Here are some numbered points:
tensor([-33, -18, 32, -8, 3, 41, -11, 7, -29, -11, 84, -43, 6, 21, 16]) 0
tensor([14, 0, 44, -11, 31, 2, -5, 11, -17, 19, -62, 38, 42, -29, 10]) 1
tensor([-4, 10, 9, 44, -20, 5, -9, 38, -26, 21, -70, 10, -9, -25, 0]) 2
tensor([-15, -11, 39, 10, 25, 0, -11, 7, 0, -30, -56, 7, -16, -31, -17]) 3
tensor([-20, 22, -67, 21, 8, -1, -17, 9, 31, -36, 36, 6, -19, 6, -6]) 4
tensor([-1, 24, -62, -38, -9, -18, 7, 18, 51, 2, 4, -28, 8, -36, -11]) 5
tensor([-4, -16, -41, 36, 4, -13, 34, 0, 44, -13, -23, 4, -34, 5, -3]) 6
tensor([-32, 26, -2, 12, 12, 16, -36, 7, 43, 38, -21, -8, -24, -35, 15]) 7
tensor([45, -8, -5, -54, -27, -1, -5, -2, -14, -26, 48, 13, 5, 24, -50]) 8
tensor([11, -3, 33, 41, 13, -12, -22, 5, -11, 12, -52, 37, 22, -11, 21]) 9
tensor([-22, 44, -12, 4, -2, 3, -19, 17, 28, 22, 11, 28, -60, 15, -5]) 10
tensor([12, -27, 29, 9, 14, -21, 26, -25, -40, -2, -75, -8, -21, 2, 6]) 11
tensor([-19, -12, 35, -13, -8, -7, -9, 52, -17, -10, 69, -7, -6, -10, -30]) 12
tensor([-50, 12, -10, -9, -6, -23, 8, -8, -13, 25, -72, 5, -8, 6, 25]) 13
tensor([29, -7, -2, -15, -25, -13, 4, -3, -16, -17, 83, -43, -9, 0, 23]) 14
tensor([21, -24, 11, 8, -1, 0, -23, 3, -11, 48, -36, 42, 18, -40, 5]) 15
tensor([-16, 22, -71, 22, 9, -1, -17, 8, 33, -40, 43, 8, -19, 6, -8]) 16
New points follow, each followed by the numbers of its five nearest points above, nearest first.
tensor([-59, 23, -21, 4, 8, 10, -2, -34, 10, -9, -46, 26, -13, -9, 17]) 13 7 3 6 10
tensor([28, -7, -5, -9, -24, -12, 1, -3, -16, -18, 83, -46, -8, -3, 24]) 14 0 12 8 4
tensor([-52, 13, -14, -11, -3, -23, 8, -8, -8, 25, -70, 1, -7, 7, 27]) 13 11 2 7 9
tensor([11, 41, -8, -45, 6, -10, -1, 10, -38, -10, 50, -26, -8, 40, -65]) 8 12 14 0 10
tensor([44, -4, -1, -53, -29, -1, -6, -3, -19, -27, 53, 12, 3, 25, -49]) 8 14 12 0 4
tensor([10, -4, 38, 39, 13, -6, -26, 7, -17, 8, -49, 37, 23, -8, 22]) 9 1 15 2 3
tensor([47, 40, -35, -44, -32, 10, -34, -37, 35, -21, 11, -29, 9, -9, 10]) 5 8 14 4 16
tensor([-19, -30, -46, 52, 17, -13, -13, -23, 25, -5, -37, -16, -7, 21, 36]) 6 13 4 7 9
tensor([-23, 41, -14, 7, 1, 5, -21, 16, 33, 18, 10, 27, -64, 19, -4]) 10 7 4 16 6
tensor([31, -8, -8, -14, -28, -13, 5, -4, -16, -17, 92, -50, -12, -1, 25]) 14 0 12 8 4
tensor([-3, 22, -56, -37, -8, -16, 7, 19, 48, 6, 6, -28, 7, -33, -13]) 5 4 16 7 6
tensor([-13, -14, 38, -13, -9, -6, -10, 52, -22, -11, 69, -5, -5, -13, -30]) 12 0 14 8 10
tensor([-20, -11, 44, 9, 24, 3, -10, 7, -1, -32, -66, 10, -19, -37, -17]) 3 11 9 1 2
tensor([34, -5, -6, 37, -6, 10, 3, 4, 74, -14, -51, -13, 16, 24, -1]) 6 9 3 7 2
tensor([-4, 29, -63, -39, -8, -16, 8, 19, 53, 7, -2, -30, 7, -35, -10]) 5 4 16 7 6
tensor([30, -16, -5, -35, 12, 3, 12, 11, 2, -23, 92, -18, 8, 27, 37]) 14 0 8 12 4
tensor([25, -42, -29, 1, 26, -13, 32, -6, 1, -15, 73, -46, -19, 15, 14]) 14 0 4 16 6
tensor([-24, 46, -12, 5, 0, 7, -25, 17, 32, 21, 14, 29, -66, 20, -4]) 10 7 4 16 6
tensor([-36, 35, -30, 2, -10, -37, 10, 13, -3, 40, -44, 7, 16, 6, -19]) 13 2 7 10 5
tensor([-46, 11, -11, -16, -6, -24, 8, -12, -12, 21, -63, 5, -7, 9, 22]) 13 11 2 9 3
tensor([-3, -14, -43, 33, 1, -16, 34, -2, 44, -12, -26, 6, -36, 5, -4]) 6 4 16 10 5
tensor([-53, 12, -12, -13, -4, -26, 9, -12, -12, 25, -72, 4, -8, 8, 27]) 13 11 2 9 7
